One turn moves every row onto another: examples first, then more rows asked:
J_565: [ 13.6  17.0  -4.9  -8.5  27.1 -13.8  31.8   9.6 -33.1  -1.3  20.3  11.9
  42.6 -26.1 -14.1 -10.7   5.0 -11.0   3.5   5.8  13.9  22.6  23.3  10.7
   7.1 -44.9  -2.3]
J_438: [-23.8  -1.1  40.5   6.1  12.1   2.7   1.6  -6.5  -2.5   3.2   0.3 -34.9
  42.9 -27.8   8.8 -33.1 -40.8 -13.9   4.6   8.6   9.1  38.0 -11.7   7.1
  41.7 -20.5  10.3]
J_566: [ 46.6 -18.3   9.5   4.3   4.9  22.2  42.7 -20.5  -0.8  -1.9   7.1 -38.4
  19.9  -6.8  -8.3  -6.3   8.0 -10.6  -4.5  -2.8   1.4  12.8  21.8   0.8
   4.8  -2.6  -4.7]
J_532: [-24.8  10.0  13.7 -11.7  17.3  17.9   5.4  20.0 -25.1  32.9  24.2 -16.1
  12.7 -13.3  -4.3  -2.7 -26.2 -17.2 -13.6   6.8   8.6  23.8  48.9  29.4
  -8.6   6.2  44.8]
J_843: [-39.6   6.4  10.7  -9.6  21.6  11.9   7.4  21.7 -22.7  33.7  17.2  -3.3
  18.3 -19.9   2.5 -11.7 -29.6 -15.5  -6.4   9.6  17.6  30.7  47.7  35.1
  -1.5   7.2  35.9]
J_235: [-15.4   1.0  43.6   6.2   5.7  13.8  11.5 -19.2 -16.5  -5.7   5.0 -29.3
  28.3 -24.8   7.3 -31.7 -36.0   0.2  16.7   4.3   2.3  41.3 -18.0  -2.7
  38.1 -20.7   8.3]
J_441: [ -5.5   1.0  -0.8  -1.0  -2.1 -11.0  16.1  19.1  -5.7 -23.7  -5.9 -32.5
  -9.6  24.7  -8.2  17.1 -39.0 -12.7  -8.1   4.7 -21.2  29.1   7.5  41.0
  34.1  12.9   5.8]
J_263: [-19.1   3.1  -5.4   4.4  -7.1   8.3  12.1  20.8 -13.6 -33.6  -6.1 -27.8
  -7.8  25.3 -13.3   9.8 -41.2  -2.8   6.7   2.3 -17.2  21.5   0.1  30.1
  29.6   5.7   9.5]
J_236: [-22.0  -4.1  39.1  -2.2   8.2  -3.8  11.5 -27.6  -9.3  -4.5   4.9 -27.2
  28.0 -28.2  14.1 -40.5 -35.6   0.1  15.7   4.4   9.1  41.2  -9.5 -11.1
  32.5  -7.8  10.2]
J_485: [  0.5 -26.0  -9.4   7.0  12.8 -36.6  31.7   6.3   2.3  -7.0  10.0  -4.4
   7.7 -10.4   7.4  13.0  22.7 -12.8 -14.4  16.6  26.4  36.0   8.9  12.4
   1.7  23.0  13.3]
J_760: [ -5.9  -0.9   2.3  -2.4   2.1 -11.3  11.8  25.5 -12.3 -22.8 -10.4 -18.5
   4.0  23.2 -11.6  23.9 -32.6  -8.3   0.0   3.1 -26.7  27.3   1.3  36.5
  41.9   4.9  -7.0]
J_806: [-26.6   5.9  20.0 -13.8  17.0  10.3  12.1   6.8 -29.5  32.2  16.7  -2.4
  -2.7 -22.8   3.3  -1.3 -39.7 -17.2 -10.0   4.4   8.8  41.8  45.3  43.4
   3.8  16.0  33.9]
J_114: [ 10.8 -31.7 -18.0   7.2  22.9 -37.4  34.7   8.1   1.3  -8.1   8.4  -5.7
   9.9 -12.0  12.8  11.2   7.6  -9.1 -14.9  16.8  23.9  36.5  13.4   1.9
  -5.4  11.7  13.4]
J_146: [ 47.6 -15.4   8.6   0.6  13.9  26.6  36.1 -24.3   8.7  -7.4  13.1 -32.5
  17.1   0.0  -6.5 -18.2   6.1  -9.7  -0.2   2.7 -10.1  14.4  22.5   4.0
  15.2  -1.5   3.9]
J_959: [ 14.6  -2.9  -5.8  -9.2  27.4 -10.6  28.6   9.2 -39.3  -0.8  17.6  10.5
  33.6 -21.0  -8.1 -14.9  13.1 -14.8   4.4   5.6  14.0  15.9  28.5  10.1
  13.8 -46.3  -6.9]

J_959 -> J_114
J_806 -> J_263
Where do these go?
J_236 -> J_532
J_235 -> J_843
J_485 -> J_146

One turn moves every row onto another: examples first, then more rows asked:
J_67: [ 22.1 -21.2 -44.1 -16.6 -24.7 -36.7  20.3  21.1  28.5   3.8 -24.3   3.3
 -51.4 -36.9 -24.3 -22.0  30.9 -27.1 -43.6  24.1 -25.7 -16.5 -32.4  -7.8
  12.0   3.4 -15.0  30.2  26.5 -14.6  -9.4   5.0  -9.3   6.9   3.9]
J_107: [ 43.8   7.0 -57.0 -30.0   0.6 -23.0  38.6  31.2   6.1  14.5 -15.1 -39.5
 -69.3 -22.9   1.1 -42.3   9.3  -2.3   3.3 -30.3 -31.7  35.7   2.2  -5.0
  53.5 -15.3  17.4  25.9  30.6 -14.6  -4.4  -5.9  -2.6   1.6  21.0]
J_711: [ 14.8   6.0 -48.1   4.5 -37.4 -27.4  34.3  -8.5   9.7  15.7  -9.4 -33.8
 -48.8 -29.3  -8.8 -22.4  20.0 -14.1  -7.1   4.9 -17.4   0.5 -20.0   1.9
  25.2  25.9 -52.2  24.7  48.9 -22.3   4.6  25.3   1.4   1.5   5.8]
J_495: [ 36.3   3.1 -40.5   0.7   5.1   0.5  36.6  23.4 -54.4  27.2 -32.1 -40.5
 -39.1 -27.1 -18.6  -2.1  14.6 -31.3 -16.1 -37.9 -15.1   0.5 -23.7  12.8
  42.0 -15.2   2.7  34.5  21.0  11.7  18.2   0.9  12.8 -27.3   2.8]
J_273: [ 34.4   4.2 -14.1 -14.6 -17.8  19.7  52.0   4.9 -27.2  42.5  -7.6   0.6
 -43.6 -43.2  22.1 -23.2   9.3 -15.9 -21.0 -40.5 -38.7 -21.1 -12.4  19.9
  15.7  -6.4 -18.4  17.6  12.7   6.4   5.9   6.4  11.0  -6.0  32.4]
J_627: [ 37.4 -13.0 -29.3 -23.6 -24.7  -7.0  20.7   2.9  19.7 -15.5 -21.2  20.0
 -55.3 -30.6 -33.2 -21.1   8.6  20.5 -21.9  -3.5 -25.8 -11.2 -15.6  23.4
  51.6  -5.1  15.3   5.6  21.0 -14.2 -26.0  -0.4  -2.7   9.5   3.6]
J_217: [ 15.4   2.5 -82.4 -16.4 -25.3  -2.8  46.8  12.0   6.5  -5.4  -5.9 -35.0
 -60.0  -7.7   8.0 -36.1   9.0 -16.1   1.6  -9.8  -2.5   5.2 -28.7 -10.5
  28.5 -34.9  -7.8   7.4  15.2   0.2  -6.7  15.1 -16.3  20.3  50.7]
J_742: [ 39.0  12.5 -48.3 -12.7  11.7   7.9  33.4  -6.4  -9.5  -3.3 -31.6 -60.3
 -44.2 -34.6 -21.3 -16.1  11.4 -22.7 -17.7  15.8 -11.5  30.0  -9.2  49.7
  26.8  -8.0  -8.2  19.8  27.6  25.5  -7.7  10.7  30.3  24.0  -3.5]
J_975: [ 46.1  -2.1 -29.5 -20.2 -24.2   3.5  56.3  14.4  -9.4  15.8 -11.4  -6.0
 -28.0 -47.1   9.3  -0.2   1.4 -23.8 -30.7 -27.4 -44.5 -20.1 -13.1  10.9
  23.0  26.6   4.7   7.3   7.6   7.7  30.2   5.6  -1.3  16.6  42.6]
J_580: [ 23.8   1.5 -53.8  -5.0  -3.0 -13.1  29.9  -3.3  -1.8   6.7 -12.3 -19.6
 -72.2 -44.9 -12.8 -22.1  -0.2 -21.9 -28.4   7.0 -36.0   9.1 -20.9  -2.6
  16.2  -1.8 -16.8  42.6  14.9 -36.9 -19.9   9.6  31.6  -7.1 -26.5]
J_825: [ 17.2 -36.2 -50.7  -6.7  -7.3  -2.8  46.6  38.9  16.7  -5.0 -22.1 -44.9
 -48.1 -43.4  18.5 -31.0  16.6   9.9 -31.2 -13.6 -18.1  16.7  -8.1   8.3
  21.9 -36.0   8.7  22.5  18.5   7.6 -13.8  13.2 -32.1   9.1   4.9]
J_759: [ 32.4   1.5 -36.2 -26.8   0.4   5.6  14.5   9.0   1.9   7.7 -38.5 -21.5
 -54.7  -9.6 -27.7 -30.9  36.0 -39.3 -23.2  24.6 -12.2   9.1 -19.8  38.1
  13.9 -40.9  -3.2  23.4  28.2  34.7 -27.5  -9.8  12.0  19.1   6.5]
J_665: [ 35.1   6.6 -37.0 -15.1 -24.4  -3.4  20.7   9.9  15.0  -2.4 -30.7 -52.4
 -39.9   9.3 -23.4 -15.9  32.1 -35.6  -2.5  15.3 -26.2  27.1  -8.1  37.3
  23.8   6.3 -16.6  14.3  46.5  30.0  -0.1  -8.1  -3.2  36.9   5.1]
J_520: [ 55.4  15.6 -63.3   3.7 -42.8   9.6  33.3  43.4  -2.0  -6.6 -13.5 -11.8
 -42.2  -2.0  10.8  -4.8  13.9 -28.0 -33.1 -10.8  -0.2  40.8   1.8  29.2
   4.5 -19.0 -23.7   6.4   3.0  -2.2  -3.8 -21.4  33.1  -7.8   4.6]
J_85: [ 32.4   0.2 -42.5  -7.8 -23.4   6.9  35.0 -16.8   0.6 -22.7   7.3  -0.2
 -62.5 -17.5 -22.2 -35.1  -4.9  21.1 -11.2 -17.0 -27.4   7.9 -23.5  26.9
  41.5   0.1 -11.4   2.9  14.3 -25.1 -28.0   7.2  23.7  22.9  -0.2]
J_66: [ 33.6 -10.4 -21.2 -13.2 -33.2  23.5  47.8  16.5 -12.1  15.0  -1.8   6.6
 -49.4 -15.9  16.3 -10.5   2.6 -36.2 -27.1 -34.5 -66.0 -11.3 -12.0   2.7
   2.9   2.0   3.3  18.5   1.8   0.2   5.0 -15.0  -1.5  14.0  17.5]
J_343: [ 24.1 -23.0 -36.2  -1.7  -9.6   1.7  27.6  52.8 -31.8   9.9 -28.9 -28.9
 -34.4   0.4  -7.1 -11.3  31.0 -40.0 -31.3 -32.5 -30.8  -9.9 -50.4   9.3
   9.4 -24.6  -7.0  36.3   2.7  19.0   7.9 -11.7  -1.3   1.5  -3.2]
J_824: [ 52.9  17.1 -50.6  -4.2 -41.0   0.8  27.9  51.2   3.2  12.5 -30.3 -16.2
 -29.5 -17.9  20.5  -5.2  29.1 -11.0 -26.9 -12.1  13.2  23.4  -1.9  40.7
  13.9 -19.5 -37.9   6.4  14.4   8.3   1.0  -7.9  25.7 -18.5  12.7]
J_904: [ 65.6  15.6 -63.7 -10.7 -37.6  -5.4  29.2  50.9   7.4  -2.7 -32.6  -6.4
 -31.7 -23.7   0.2   9.8  17.0 -24.6 -38.7   0.2   8.1  27.5   5.9  29.6
  22.0 -10.6  -5.0   3.0   6.9   5.2   9.1 -17.4  23.9 -13.8  17.4]
J_284: [ 37.0  -8.0 -52.8   9.5 -18.5 -13.4  47.4  28.8 -40.4   1.6  -8.7 -37.7
 -24.4  -0.9 -28.5  -8.5  23.1 -46.3 -24.4 -31.2 -15.0   5.0 -35.3   3.0
  28.6   9.3  -8.2  16.4  22.7  18.1  36.2  -1.5  -3.1  11.8  28.7]
J_131: [ 21.6  -8.3 -26.1 -12.3 -40.9  -1.7  25.3   0.4  22.0 -11.4 -15.6  -8.7
 -41.9 -18.5  -7.3 -25.6  16.5  35.0  -1.7 -14.5 -20.7 -15.2 -29.4  36.3
  43.5   6.0 -28.0   1.2  28.1  -9.6 -18.7  16.1  -5.6  21.2   5.7]

J_904 -> J_520
J_273 -> J_975
Where do these go?
J_67 -> J_580
J_627 -> J_85
J_495 -> J_284
J_825 -> J_107
J_665 -> J_759

